In the data rows, 50 means zero.
Here is a table of points, one per row:
array([59, 71, 32, 51, 26, 46, 55, 39, 42, 42, 45, 33, 61, 65, 65, 62, 58, 42, 64, 65, 33, 42, 30, 57, 45, 62, 57, 63, 74, 35, 36, 32])
array([30, 43, 19, 41, 62, 62, 41, 33, 52, 59, 59, 32, 20, 53, 48, 41, 72, 57, 40, 63, 64, 27, 43, 30, 66, 42, 40, 36, 39, 37, 21, 59])
array([37, 48, 49, 40, 56, 56, 72, 55, 61, 69, 56, 36, 80, 33, 47, 29, 48, 52, 57, 33, 39, 52, 43, 37, 64, 46, 48, 74, 42, 80, 34, 58])
array([35, 62, 46, 44, 47, 33, 50, 74, 49, 45, 81, 42, 39, 53, 36, 37, 34, 30, 56, 43, 36, 35, 49, 63, 59, 53, 30, 57, 32, 34, 52, 38])
array([73, 65, 59, 55, 63, 51, 63, 62, 73, 53, 35, 55, 38, 37, 64, 33, 64, 60, 52, 47, 47, 63, 53, 68, 82, 50, 70, 49, 46, 34, 54, 34])
array([55, 33, 44, 65, 49, 35, 30, 58, 78, 54, 44, 29, 42, 82, 64, 51, 49, 52, 43, 45, 48, 58, 37, 45, 50, 36, 76, 40, 28, 62, 62, 64])
array([30, 25, 59, 37, 51, 42, 43, 64, 42, 71, 25, 34, 33, 38, 50, 73, 40, 54, 68, 28, 37, 64, 40, 21, 54, 32, 30, 54, 57, 27, 57, 29])
array([38, 56, 45, 33, 67, 44, 64, 33, 61, 50, 24, 34, 46, 36, 40, 40, 35, 29, 28, 59, 52, 53, 30, 58, 45, 54, 62, 61, 79, 48, 49, 65])
array([72, 41, 63, 32, 26, 76, 57, 41, 60, 49, 39, 63, 37, 30, 52, 58, 39, 54, 71, 75, 53, 51, 66, 49, 63, 48, 28, 39, 37, 60, 27, 34])
array([50, 29, 37, 45, 61, 80, 75, 69, 61, 71, 64, 73, 64, 71, 42, 42, 44, 53, 47, 54, 42, 43, 45, 48, 31, 31, 54, 62, 37, 47, 55, 60])
array([47, 37, 67, 38, 34, 65, 39, 66, 31, 60, 37, 37, 60, 44, 35, 38, 47, 26, 40, 68, 38, 37, 46, 54, 61, 50, 67, 70, 39, 56, 57, 53])
array([72, 40, 63, 39, 69, 43, 49, 47, 37, 29, 38, 33, 79, 61, 28, 63, 58, 53, 63, 57, 57, 40, 38, 60, 28, 54, 52, 33, 44, 34, 37, 40])
array([35, 36, 31, 46, 63, 43, 74, 49, 30, 46, 42, 53, 41, 43, 51, 72, 31, 32, 63, 42, 80, 41, 49, 68, 68, 59, 74, 53, 43, 73, 63, 53])
array([76, 52, 52, 50, 71, 39, 63, 70, 62, 70, 50, 36, 44, 45, 64, 35, 60, 45, 42, 60, 74, 53, 77, 60, 51, 70, 47, 70, 32, 27, 43, 28])
array([27, 65, 69, 56, 22, 34, 76, 45, 65, 64, 53, 48, 58, 74, 41, 62, 69, 70, 57, 70, 54, 32, 42, 63, 64, 51, 37, 49, 53, 49, 85, 44])
array([66, 47, 59, 54, 64, 51, 84, 27, 52, 30, 39, 72, 44, 51, 63, 46, 53, 49, 51, 55, 37, 44, 35, 39, 45, 31, 45, 36, 41, 38, 52, 44])
array([51, 27, 67, 41, 65, 28, 46, 32, 43, 53, 71, 53, 68, 64, 57, 35, 37, 45, 46, 54, 35, 52, 43, 39, 77, 88, 52, 22, 53, 57, 45, 37])
array([24, 70, 50, 29, 42, 47, 36, 34, 55, 35, 69, 72, 54, 31, 54, 30, 32, 38, 39, 48, 54, 53, 55, 39, 41, 36, 66, 42, 40, 44, 65, 25])
array([65, 39, 53, 33, 61, 35, 41, 64, 49, 45, 70, 53, 52, 44, 60, 62, 44, 66, 59, 59, 70, 62, 23, 71, 70, 35, 37, 62, 61, 47, 60, 67])
array([53, 36, 30, 53, 47, 37, 70, 47, 42, 24, 38, 42, 32, 45, 45, 38, 70, 35, 56, 62, 41, 80, 61, 30, 39, 76, 46, 63, 53, 66, 72, 57])
array([59, 73, 42, 49, 72, 52, 37, 31, 51, 66, 25, 42, 45, 67, 40, 35, 54, 48, 46, 49, 54, 71, 44, 71, 56, 35, 29, 51, 58, 60, 61, 55])
array([50, 38, 31, 68, 37, 40, 25, 57, 28, 49, 35, 83, 61, 67, 40, 27, 36, 44, 47, 48, 58, 56, 36, 49, 52, 33, 48, 53, 64, 57, 43, 26])
array([40, 69, 41, 53, 50, 49, 37, 64, 42, 58, 34, 49, 66, 43, 42, 53, 69, 65, 71, 55, 34, 48, 65, 44, 59, 39, 40, 25, 31, 48, 66, 83])
array([46, 57, 43, 52, 39, 26, 48, 71, 58, 48, 53, 68, 39, 26, 34, 31, 62, 42, 77, 48, 47, 40, 34, 46, 39, 43, 69, 25, 54, 55, 24, 54])
array([33, 46, 71, 78, 64, 35, 32, 46, 47, 40, 51, 52, 50, 46, 74, 42, 49, 49, 55, 81, 58, 53, 68, 39, 28, 33, 27, 60, 47, 54, 58, 61])
array([56, 60, 75, 82, 47, 78, 50, 41, 37, 49, 54, 59, 45, 64, 54, 30, 35, 37, 58, 27, 54, 50, 29, 43, 45, 70, 48, 49, 33, 24, 39, 64])
array([35, 28, 37, 42, 39, 56, 42, 43, 33, 67, 74, 48, 63, 36, 61, 57, 72, 44, 36, 68, 53, 76, 56, 76, 38, 39, 60, 30, 44, 23, 52, 36])
array([74, 84, 54, 55, 50, 62, 46, 52, 21, 68, 63, 37, 50, 44, 33, 70, 45, 58, 26, 60, 57, 71, 39, 18, 59, 48, 52, 32, 37, 68, 71, 46])
array([36, 53, 72, 81, 64, 64, 56, 74, 51, 28, 50, 40, 34, 40, 36, 67, 45, 61, 22, 66, 22, 61, 64, 69, 67, 40, 71, 45, 60, 52, 24, 41])
array([61, 35, 52, 42, 27, 40, 58, 43, 58, 45, 55, 76, 39, 68, 27, 48, 49, 38, 25, 39, 42, 45, 64, 41, 56, 40, 42, 44, 63, 31, 52, 77])
array([41, 61, 41, 56, 70, 35, 62, 41, 29, 47, 56, 67, 46, 64, 64, 57, 65, 79, 48, 28, 49, 46, 62, 57, 32, 65, 54, 49, 54, 44, 38, 37])
array([51, 50, 61, 49, 74, 70, 27, 26, 71, 36, 81, 65, 37, 44, 31, 70, 64, 53, 65, 47, 35, 69, 37, 69, 38, 55, 49, 77, 50, 65, 58, 52])
array([77, 44, 38, 49, 33, 34, 59, 48, 60, 51, 70, 30, 43, 30, 41, 44, 32, 74, 32, 36, 45, 37, 37, 47, 29, 49, 38, 37, 54, 51, 45, 48])
array([58, 55, 67, 61, 55, 34, 52, 47, 28, 66, 64, 54, 39, 50, 38, 43, 49, 53, 58, 55, 68, 32, 73, 55, 52, 52, 32, 68, 70, 61, 37, 67])
array([23, 47, 73, 27, 42, 41, 37, 50, 57, 67, 32, 53, 40, 61, 73, 54, 52, 57, 42, 60, 61, 52, 48, 61, 36, 75, 45, 46, 53, 52, 26, 78])
array([59, 33, 38, 44, 62, 67, 39, 77, 67, 48, 57, 59, 59, 39, 50, 45, 64, 31, 35, 39, 38, 30, 56, 48, 41, 63, 32, 31, 86, 68, 71, 44])
array([58, 62, 34, 42, 37, 42, 37, 37, 44, 39, 50, 52, 75, 58, 82, 46, 44, 57, 36, 44, 32, 43, 68, 62, 59, 30, 39, 51, 39, 57, 37, 54])
array([53, 43, 66, 61, 55, 54, 52, 39, 68, 52, 73, 30, 44, 79, 48, 50, 54, 48, 72, 53, 64, 58, 72, 30, 37, 26, 78, 44, 71, 73, 46, 34])
array([72, 51, 47, 40, 46, 36, 33, 47, 34, 56, 45, 69, 46, 64, 59, 76, 57, 46, 47, 48, 25, 41, 47, 33, 49, 58, 73, 84, 45, 47, 39, 52])
array([54, 69, 77, 38, 53, 55, 45, 61, 43, 26, 37, 54, 60, 53, 59, 69, 87, 33, 41, 23, 68, 28, 48, 34, 46, 36, 49, 52, 39, 50, 44, 41])
array([50, 68, 47, 55, 65, 68, 59, 63, 70, 45, 68, 55, 70, 54, 71, 56, 29, 37, 50, 43, 52, 48, 44, 30, 49, 51, 41, 44, 80, 24, 49, 66])
array([52, 59, 42, 39, 47, 76, 55, 75, 32, 21, 48, 43, 32, 67, 71, 44, 42, 59, 68, 56, 57, 52, 61, 67, 60, 61, 52, 39, 60, 58, 60, 67])
array([40, 40, 37, 74, 33, 66, 37, 55, 57, 33, 43, 51, 61, 38, 52, 51, 63, 78, 45, 57, 72, 42, 37, 34, 75, 76, 59, 74, 52, 52, 54, 42])
array([46, 48, 46, 45, 38, 39, 35, 60, 66, 47, 49, 49, 21, 36, 49, 53, 41, 57, 40, 41, 44, 35, 33, 58, 23, 53, 47, 57, 29, 56, 62, 46])
array([48, 38, 34, 78, 43, 40, 53, 31, 57, 59, 58, 52, 64, 26, 43, 80, 55, 21, 53, 43, 69, 62, 57, 56, 56, 50, 55, 50, 36, 42, 54, 74])
array([40, 40, 59, 35, 31, 45, 68, 49, 32, 30, 50, 38, 60, 40, 36, 26, 58, 73, 39, 32, 54, 70, 58, 49, 45, 43, 68, 68, 59, 42, 56, 65])
array([62, 59, 64, 65, 36, 70, 53, 35, 32, 84, 46, 47, 36, 35, 70, 45, 55, 57, 64, 49, 58, 43, 56, 59, 38, 46, 49, 42, 76, 61, 65, 49])
array([41, 63, 45, 71, 61, 60, 73, 67, 55, 60, 29, 63, 66, 58, 46, 62, 32, 47, 36, 50, 45, 55, 42, 45, 26, 61, 39, 42, 34, 69, 48, 36])
array([38, 39, 52, 60, 45, 55, 49, 25, 43, 49, 43, 29, 63, 52, 55, 57, 40, 39, 43, 23, 34, 47, 57, 66, 69, 43, 28, 48, 40, 66, 45, 33])
array([54, 51, 36, 44, 61, 60, 29, 29, 57, 43, 30, 50, 51, 43, 32, 45, 21, 76, 69, 54, 47, 22, 81, 47, 40, 64, 70, 51, 58, 35, 71, 57])
array([47, 64, 36, 32, 29, 54, 37, 58, 77, 54, 45, 56, 53, 59, 31, 69, 45, 50, 67, 43, 66, 86, 71, 50, 47, 70, 49, 42, 45, 47, 30, 44])
There is one direction along which these points spread out most. Take the direction at right angles to it along which they spread out most. Go by this last direction. Where along it does each point below lie, from 0 to 99? The average is 50, and the first point in the table lies past the average. One standard deviation of the points above along it is 16.
array([24, 70, 50, 29, 42, 47, 36, 34, 55, 35, 69, 72, 54, 31, 54, 30, 32, 38, 39, 48, 54, 53, 55, 39, 41, 36, 66, 42, 40, 44, 65, 25]) --> 46
array([66, 47, 59, 54, 64, 51, 84, 27, 52, 30, 39, 72, 44, 51, 63, 46, 53, 49, 51, 55, 37, 44, 35, 39, 45, 31, 45, 36, 41, 38, 52, 44]) --> 84
array([58, 62, 34, 42, 37, 42, 37, 37, 44, 39, 50, 52, 75, 58, 82, 46, 44, 57, 36, 44, 32, 43, 68, 62, 59, 30, 39, 51, 39, 57, 37, 54]) --> 65
array([40, 69, 41, 53, 50, 49, 37, 64, 42, 58, 34, 49, 66, 43, 42, 53, 69, 65, 71, 55, 34, 48, 65, 44, 59, 39, 40, 25, 31, 48, 66, 83]) --> 45
array([35, 62, 46, 44, 47, 33, 50, 74, 49, 45, 81, 42, 39, 53, 36, 37, 34, 30, 56, 43, 36, 35, 49, 63, 59, 53, 30, 57, 32, 34, 52, 38]) --> 43
array([33, 46, 71, 78, 64, 35, 32, 46, 47, 40, 51, 52, 50, 46, 74, 42, 49, 49, 55, 81, 58, 53, 68, 39, 28, 33, 27, 60, 47, 54, 58, 61]) --> 60
array([74, 84, 54, 55, 50, 62, 46, 52, 21, 68, 63, 37, 50, 44, 33, 70, 45, 58, 26, 60, 57, 71, 39, 18, 59, 48, 52, 32, 37, 68, 71, 46]) --> 58
array([41, 63, 45, 71, 61, 60, 73, 67, 55, 60, 29, 63, 66, 58, 46, 62, 32, 47, 36, 50, 45, 55, 42, 45, 26, 61, 39, 42, 34, 69, 48, 36]) --> 70
array([30, 43, 19, 41, 62, 62, 41, 33, 52, 59, 59, 32, 20, 53, 48, 41, 72, 57, 40, 63, 64, 27, 43, 30, 66, 42, 40, 36, 39, 37, 21, 59]) --> 39
array([51, 50, 61, 49, 74, 70, 27, 26, 71, 36, 81, 65, 37, 44, 31, 70, 64, 53, 65, 47, 35, 69, 37, 69, 38, 55, 49, 77, 50, 65, 58, 52]) --> 46
array([27, 65, 69, 56, 22, 34, 76, 45, 65, 64, 53, 48, 58, 74, 41, 62, 69, 70, 57, 70, 54, 32, 42, 63, 64, 51, 37, 49, 53, 49, 85, 44]) --> 50
array([72, 51, 47, 40, 46, 36, 33, 47, 34, 56, 45, 69, 46, 64, 59, 76, 57, 46, 47, 48, 25, 41, 47, 33, 49, 58, 73, 84, 45, 47, 39, 52]) --> 58
